First come named turns, each shown by rows before and after it. For each pair of rows after them, which turns, in which order, take the first row to the second? The first pair is done for you.
turn V:
[+2.64,-0.61,+0.16,+1.24,+1.30,+1.80,+0.88,+0.12] -> [+0.49,+1.54,-0.38,+0.16,-1.14,+1.24,-0.14,-2.92]
[-0.12,-0.33,+0.45,+2.05,+0.06,+0.48,+0.93,-0.47] -> [-0.69,+0.23,+0.31,+1.65,-0.82,-0.29,+0.49,-1.23]
[+0.87,-0.08,-0.33,+1.07,+0.47,+2.35,-1.39,-2.67] -> [+0.73,+0.04,-0.64,+0.41,-0.90,-1.24,-2.71,-2.38]
turn F:
[+1.50,-1.27,-0.69,+1.24,+1.83,-0.63,+0.26,+1.69] -> [+0.79,-0.68,-0.88,+2.59,+1.73,-0.25,+0.88,+0.03]
[-0.24,+0.70,-0.59,+2.00,+0.42,+2.43,-0.86,-2.45] -> [+2.31,-0.14,+0.49,-0.47,-0.41,+0.76,-3.15,-0.11]
[-0.34,+0.53,-0.05,-0.55,+0.60,-1.12,-1.62,+0.28] -> [-1.49,+0.59,-0.59,-0.17,+1.09,-0.61,-0.74,+0.17]
[+1.90,-0.65,+0.74,+0.59,-0.54,-0.31,-1.07,-0.86] -> [+0.51,-0.99,-0.41,-0.88,+1.00,+0.21,-0.08,+1.92]
turn N:
[+0.50,-0.67,+0.18,-2.06,+0.49,+1.18,-0.66,+2.39] -> [-0.50,-0.34,+0.35,-2.44,+0.28,+0.85,+0.68,+2.31]
[-0.23,-0.92,+0.44,+2.53,+0.23,+0.80,+1.31,-1.08] -> [-0.60,-0.54,+0.14,+2.51,+0.07,+0.80,+1.21,-1.39]
[+0.64,-0.26,+1.22,-0.71,+0.45,+1.86,+1.86,-0.70] -> [-0.22,+0.34,+0.61,-0.73,+0.18,+1.97,+1.78,-1.22]
turn J:
[-1.50,+1.88,-0.10,-1.22,-1.54,+1.67,-0.55,-1.43] -> [-0.94,+0.59,+0.88,+1.03,-2.32,-2.24,+0.25,-1.41]
[-0.06,-0.72,+0.17,-0.53,+0.60,-0.18,+0.82,+1.13] -> [-0.34,-0.43,+0.01,-1.00,+0.63,+0.27,+0.70,+0.85]
[+1.15,+0.54,-0.10,+0.90,+2.15,+1.64,+1.68,-0.16] -> [-0.29,+2.31,-0.12,-1.93,+0.29,+1.51,+1.22,-0.92]
[-0.08,+0.37,+0.77,-1.48,-0.18,+1.89,-1.17,+0.08] -> [-0.15,+0.11,+1.44,-1.12,-1.48,-1.20,-0.74,-0.32]
turn C:
[-1.19,+0.21,-1.94,+0.05,+2.06,+1.59,-0.38,+0.97] -> [+0.08,-0.60,-1.12,-0.79,+2.03,+0.66,-0.60,+2.40]
[+0.23,-0.53,+1.91,+0.38,+1.05,+1.42,+4.10,+1.95] -> [-0.90,+0.23,+0.39,+2.05,+1.61,+2.88,+3.51,+0.00]
[+2.41,-0.44,+1.50,+0.09,-1.28,+0.56,-2.34,-0.98] -> [+1.59,-0.20,+2.66,-1.21,-2.26,-0.20,-0.29,-0.75]

Each pair is two turns apart.
[+1.76,-0.40,+1.57,+0.36,+0.34,+0.89,+0.44,-0.26] -> [+1.02,+0.11,+1.39,+0.68,-0.60,+0.01,+0.24,-1.78]
V then J
[+0.32,-0.36,+0.49,+3.24,+0.16,+0.71,+1.95,-1.90] -> [+0.39,-1.53,-0.47,-0.12,+1.65,+0.43,+1.63,+3.15]
F then F
[-1.09,+0.77,+0.06,+0.29,+0.67,+2.05,+2.28,-0.69] -> [+2.15,-0.05,+0.18,+1.24,+0.71,+1.60,-1.49,-1.05]
C then F
[+0.76,-0.34,-1.10,+1.02,+1.09,-0.56,-1.54,+1.65] -> [-1.04,+0.06,+0.27,+0.25,+0.34,-1.12,+2.03,+1.77]
N then C
[+0.40,+2.07,+1.86,-2.49,-2.57,+0.15,-0.73,-0.95] -> [-0.67,+0.91,+0.26,-3.45,-0.75,-0.63,+0.36,+2.68]
F then V
[-2.42,-0.24,+0.69,-1.53,+0.51,+0.00,+3.96,+1.07] -> [-3.25,+0.73,-2.55,+1.34,+1.38,+1.38,+0.42,-1.96]
V then C
[-0.81,+1.15,-1.25,-0.44,-1.23,+1.49,+0.04,-1.89] -> [+0.33,-0.69,-0.81,+2.82,+0.02,-0.25,+0.84,-1.27]
J then J
[+0.80,-1.27,-0.13,+2.98,+1.09,-1.18,-2.06,+0.22] -> [-0.27,-0.37,-0.42,+0.39,+2.31,+3.26,-0.41,+1.38]
N then J
[+0.73,+0.19,+2.48,+1.68,-0.64,-0.34,-0.44,-2.94] -> [+1.34,-0.61,+3.26,+1.65,-0.31,-1.11,+0.39,-1.62]
C then N
[+0.53,+0.70,+2.00,-2.42,-0.82,+1.11,+1.21,+0.65] -> [+0.97,+0.32,+2.06,-2.51,-0.89,-0.38,+0.91,+1.47]
V then V
[-0.30,-0.69,-1.17,+1.36,-0.15,+0.97,-0.65,-1.39] -> [+0.47,-1.65,-0.96,+1.46,+0.24,-0.16,-0.78,-0.13]
V then V
[+1.31,+0.25,+1.69,+0.25,+0.01,+1.87,+1.78,-0.65] -> [-0.06,+1.26,+0.75,-0.01,-0.51,+2.18,+1.13,-1.94]
N then N
[-0.07,-0.32,-2.00,+1.48,+1.23,-0.25,-1.44,+0.26] -> [+0.96,-0.07,-1.08,+1.28,+0.41,-0.01,-2.27,-0.79]
V then F
[-1.39,-0.56,+0.49,-0.68,+1.09,+0.65,+3.43,+1.20] -> [+0.49,-1.25,-1.31,+1.53,+2.54,+1.70,-0.06,+1.37]
C then C
[+0.63,-0.29,+0.33,-0.86,-1.31,-2.76,-0.44,+0.50] -> [-0.91,+0.72,-1.57,+1.07,-0.80,-0.96,-1.07,-2.02]
C then C
[-0.34,-0.18,-1.63,+1.32,+0.38,-0.82,-1.65,-0.72] -> [+0.39,-0.67,-0.17,-0.93,-0.29,-2.34,-0.88,+1.05]
F then C
[-0.38,-0.53,+0.22,+1.16,+1.67,-1.17,+2.81,+1.17] -> [+1.67,-0.12,+1.50,+2.14,-0.19,-1.76,+0.25,-1.61]
C then F
[+0.74,+0.45,+3.18,+0.78,-1.95,+0.32,+1.55,-1.70] -> [-1.97,+1.61,+1.40,-0.95,-1.39,+1.58,+2.54,-1.19]
F then C
[+0.64,-0.23,-0.20,-2.18,-0.61,-1.07,+0.31,+1.94] -> [-0.56,+1.28,-0.16,-2.25,-0.97,+1.23,+0.73,-0.13]
V then V
[-0.50,+0.32,+0.53,-2.04,-0.11,+2.45,-0.99,+0.75] -> [-0.21,-0.02,+1.77,-2.14,-1.74,-0.98,-0.65,+0.63]
N then J
[+0.56,+0.26,+0.32,-0.84,-0.21,+1.01,+0.03,+1.69] -> [-0.69,+1.10,-0.54,-0.05,-0.12,+1.87,+0.27,+0.28]
C then C
[+1.48,+0.56,+1.26,-3.50,-0.53,+1.49,-0.69,+1.02] -> [+0.45,+1.47,+0.55,-2.89,-0.74,+2.50,-0.88,-0.78]
C then N
[-2.21,-0.16,-1.34,+0.61,+1.63,+1.98,+2.39,+0.84] -> [-2.62,-0.17,-1.03,-1.70,-0.62,-2.28,+1.33,+1.72]
J then V
[-1.39,+0.69,+0.99,+1.98,-0.34,+0.57,+1.76,-1.95] -> [+1.05,-1.04,+1.06,+3.00,+1.16,+0.44,+0.23,-0.11]
C then N
[-0.55,-0.14,-0.54,-2.96,-0.24,-1.97,-0.20,+2.19] -> [-1.45,+1.23,-2.29,-1.72,-0.42,+0.02,-2.47,-0.84]
C then N
[+1.79,+1.97,+1.54,+0.99,-1.48,-0.44,-0.62,-3.08] -> [+3.25,-0.08,+0.74,-1.20,+0.99,-0.57,-0.91,+2.86]
J then F
[-0.64,+0.59,-1.17,-0.19,+0.41,+0.63,+0.40,+0.29] -> [+0.85,+0.14,-0.31,+0.53,-0.55,-1.09,-0.63,-0.25]
F then V
[-1.41,-0.20,-1.75,+0.12,+1.88,-0.61,+1.72,+0.27] -> [-1.10,+0.62,-2.52,-0.40,+1.70,+0.49,-0.53,-0.70]
J then N
[+2.29,-1.15,+1.57,-0.77,-1.14,+0.75,+0.59,+0.79] -> [-0.40,-0.52,-0.66,+0.13,+0.37,+2.58,+2.31,+0.45]
F then C
[+1.64,+0.17,+1.36,-0.08,+0.01,+2.10,+0.59,-0.51] -> [+0.26,+1.36,+0.74,-1.75,-1.34,+1.02,-0.18,-1.25]
F then V
[+0.93,+0.39,+0.63,+0.80,-1.12,+0.27,-1.09,-2.11] -> [+0.31,-0.25,+0.26,-1.98,-0.09,-0.49,+0.26,+2.02]
F then N
[+0.91,+0.29,+1.93,-1.39,-1.64,+0.51,+0.89,-1.42] -> [+0.72,-0.85,+1.64,-1.44,-0.70,-1.20,+1.91,+0.98]
F then J
[-0.04,-0.22,-0.54,+1.51,+2.29,+1.95,+0.41,+0.05] -> [+0.82,+0.29,-0.76,+0.93,+0.60,+0.70,-2.53,-1.42]
V then N
[-0.69,-0.11,-2.25,-0.41,+1.76,+0.97,-1.67,+0.46] -> [-0.59,-0.71,-0.68,-2.08,+1.18,-0.68,+0.23,+2.33]
C then N
[-0.23,+0.00,-1.67,-0.86,+0.74,+0.18,-0.69,+0.80] -> [-0.19,-0.20,-1.54,+0.63,+0.14,-1.37,-1.00,-0.29]
F then V
[-0.07,+1.26,-0.57,-2.80,-1.08,+3.26,+1.08,+0.44] -> [+0.24,+1.64,-0.75,-1.42,-1.16,+3.90,+0.22,-1.07]
N then F
[+2.12,-1.47,+1.77,+0.09,+0.52,-0.20,+0.22,+1.61] -> [-1.08,+0.39,+0.22,+1.57,+0.28,+1.78,+1.61,-1.88]
C then C
[-0.50,+1.20,-0.46,-2.78,-0.05,+1.16,+1.71,+0.86] -> [-0.96,+0.62,+0.25,-0.65,-0.77,-1.99,+2.88,-0.47]
J then F
[-1.32,+0.63,+0.22,-1.90,-0.51,+0.59,+0.82,+0.78] -> [-0.52,-0.17,+0.61,-0.56,-1.10,-2.31,+0.15,+0.68]
F then V
[+0.80,-1.55,+0.89,+1.22,+1.64,+1.07,+2.16,+1.36] -> [-0.83,-0.57,-1.32,+2.18,+1.99,+1.79,+0.98,-0.13]
N then C
[-0.78,+1.02,-1.13,+0.20,+0.26,+0.35,-0.46,+0.20] -> [-0.39,+0.39,-0.64,-0.14,+0.17,-0.90,-0.57,+1.18]
V then C
[-1.31,+0.43,-1.21,-0.48,+0.36,+0.75,-0.49,-0.33] -> [-0.58,+0.15,-0.81,-0.95,-0.22,-0.63,-1.55,+0.36]
C then J
[-0.36,+0.93,+0.62,-1.40,-0.44,+1.78,+0.51,-0.32] -> [+0.88,-0.90,+1.13,+1.57,+0.19,-0.59,+1.27,+0.22]
J then J
[-0.11,+1.27,+2.24,-1.56,-2.19,+0.39,+0.92,-1.43] -> [+0.60,-0.06,+0.32,+0.38,-1.62,-3.07,-2.03,-0.46]
C then V
[-2.90,+1.21,-0.52,-0.99,-0.54,+0.41,+1.59,-1.49] -> [+0.08,+0.84,-0.86,-1.73,-0.67,+0.59,-3.13,-0.83]
N then F
[+0.34,-0.55,-0.80,+0.11,+2.49,+1.00,+0.59,+2.16] -> [-0.48,+1.02,-1.03,-2.59,+0.71,+1.18,-1.04,+1.10]
J then N
[+1.28,-0.69,+0.68,-0.88,-1.84,-4.62,-1.41,-0.12] -> [-1.65,-0.80,-1.84,-0.72,+2.65,+1.27,+3.23,+2.35]
F then V
[-1.77,+0.32,-1.20,+1.09,+0.80,-0.95,-0.30,+0.14] -> [-0.24,+0.04,-0.77,+1.37,+0.44,-1.15,-2.01,-0.16]
N then F
[-0.70,+0.67,-0.74,-0.61,+0.77,+2.60,-0.75,+0.57] -> [+0.43,-0.12,+0.72,-1.22,+0.67,+1.74,+0.03,+1.81]
N then C
[+0.45,+0.69,+2.14,-0.14,-1.23,+0.35,+0.76,-1.45] -> [+1.32,+0.41,+1.54,+1.03,-0.44,+1.08,-0.45,-1.51]
C then N
[+1.63,+0.10,+2.70,-0.20,-1.46,-0.56,-0.43,-2.84] -> [+1.63,-0.99,+2.93,+1.26,-0.07,-0.18,+2.05,-1.69]
J then N
[+1.48,-0.29,+0.55,-0.27,-0.85,+1.01,-0.89,+0.54] -> [-0.27,+0.12,+0.71,-0.92,-1.23,+0.36,+1.27,+0.52]
N then N
[+0.46,-1.29,-0.47,+0.62,+0.24,-0.46,+0.47,-0.81] -> [-0.36,-0.25,-0.76,-1.06,-0.38,+0.41,+0.07,-1.23]
J then J
[+0.99,+0.73,+2.05,-0.91,-2.13,-1.43,-0.62,-1.29] -> [+1.53,-1.37,+0.76,+0.31,+1.49,-0.55,+0.69,+2.68]
J then F
[+1.07,+0.47,+0.43,+0.05,-0.37,+3.42,-0.67,+0.04] -> [+0.07,+1.36,-0.02,-1.35,-2.14,+0.80,-2.08,-0.74]
F then V
[-1.33,-0.07,-0.78,-0.20,+0.02,-1.85,-0.17,+0.41] -> [-0.13,-0.46,-0.39,+1.80,+0.50,-1.09,-0.28,-0.67]
J then F
[+1.49,-1.53,+1.37,+1.57,+0.41,+2.53,+0.03,-1.31] -> [+0.47,-0.37,+1.06,-1.78,-2.36,-1.50,-2.11,-1.10]
J then V
[-0.15,-0.27,+0.74,+0.08,+0.61,-0.49,+3.58,+1.07] -> [-1.12,+0.66,+0.49,-0.62,-1.08,-2.32,+2.56,-0.26]
V then V
[+1.57,-0.58,+1.13,+0.04,+0.36,+0.58,+0.52,+0.95] -> [-0.83,+0.85,+0.52,-0.35,-0.61,+0.94,+1.45,-1.04]
C then N
[-0.06,+0.43,+2.13,-2.30,-1.42,-0.36,+2.32,+0.73] -> [-1.36,+1.85,-1.53,-0.05,-0.70,+1.75,-1.38,-2.24]
N then C
[+0.52,-0.50,-0.06,-2.40,+0.56,+0.64,+0.57,+1.12] -> [-1.08,+0.32,-1.35,-1.83,+0.45,+1.41,+0.60,-0.39]
N then C
[+1.74,+0.91,+0.42,-2.98,-1.42,+0.35,-1.52,+0.77] -> [+3.45,-1.27,+0.51,+0.68,+0.76,+0.02,-0.79,+1.71]
J then J
[-0.07,-0.31,+1.84,+1.22,-0.67,-2.29,+3.38,-0.96] -> [+0.09,+0.46,-1.58,+3.11,+0.37,-0.85,-1.65,-2.74]
N then C
[+1.61,-0.20,+1.70,+0.44,-1.38,-1.80,-1.14,-1.28] -> [+1.74,-1.04,+1.51,+2.68,+0.53,+0.08,+0.25,-1.05]
C then J
[+0.89,-0.90,+0.63,+1.76,+0.17,-0.88,-1.01,-0.53] -> [-0.23,-0.76,+1.27,+1.38,-0.18,-1.28,+1.24,-0.43]
N then C
[-0.04,-0.53,-0.89,+1.78,+1.74,+1.47,-1.04,-1.23] -> [-0.73,+0.45,-0.35,+1.23,+0.35,+1.09,-0.83,-2.66]
N then V
[-1.37,+0.11,-0.95,+0.94,+0.38,-1.36,-0.78,-0.70] -> [+0.13,-0.58,-0.19,+2.04,+0.74,-1.09,-0.74,-0.42]
V then F
[+0.48,+0.00,-0.77,+2.09,+1.73,+2.84,-0.59,-1.07] -> [+1.07,+0.54,-0.89,-0.92,-0.12,+1.59,-3.37,-0.72]
J then C
[+1.84,+0.40,+2.24,+1.76,-1.71,-0.62,-1.14,-2.78] -> [+1.65,-0.77,+3.00,+1.76,-1.14,-2.00,+1.58,-0.53]
V then N
[+1.03,+0.16,+0.26,-1.64,+0.71,+2.59,-1.18,+2.33] -> [-0.91,+1.25,+0.48,-2.69,-0.51,+2.42,+0.44,+1.39]
C then N
[+1.05,-0.04,+0.22,-1.28,-0.64,-2.32,-0.54,+1.95] -> [-0.17,-0.42,+0.30,+1.79,+0.43,-2.09,+2.29,+0.86]
C then J
[+1.23,-0.31,+1.01,-0.86,+0.28,+2.04,+1.09,+0.55] -> [-0.62,+0.92,+0.05,-1.20,-0.15,+2.07,+1.15,-0.60]
N then N
[-0.39,-0.33,-2.01,+0.09,+0.79,+0.26,-1.76,+0.46] -> [-1.86,-0.18,-1.60,+0.89,+0.90,+0.28,+1.08,-0.14]
C then F
[-0.58,+0.52,-1.59,-1.12,+0.36,+0.69,-1.72,+0.73] -> [-0.91,+0.37,-1.53,+1.00,+1.19,+1.51,-0.14,-0.14]
N then F
[-1.57,-0.78,-1.61,+0.79,+1.04,-0.02,-0.59,+0.42] -> [-1.14,-1.28,-1.04,-0.11,+0.88,-0.74,+0.10,+1.58]
C then N
[+1.99,-1.41,+2.54,+0.34,+0.08,-0.49,+1.79,+0.64] -> [-0.92,-0.31,+0.87,+1.05,+0.81,+1.14,+3.26,-0.39]
F then C
[-0.10,+1.70,-0.53,+1.90,-0.47,+0.67,-1.16,-1.96] -> [+1.49,+1.02,+0.47,+2.08,-0.36,+0.43,-1.84,-1.42]
N then V
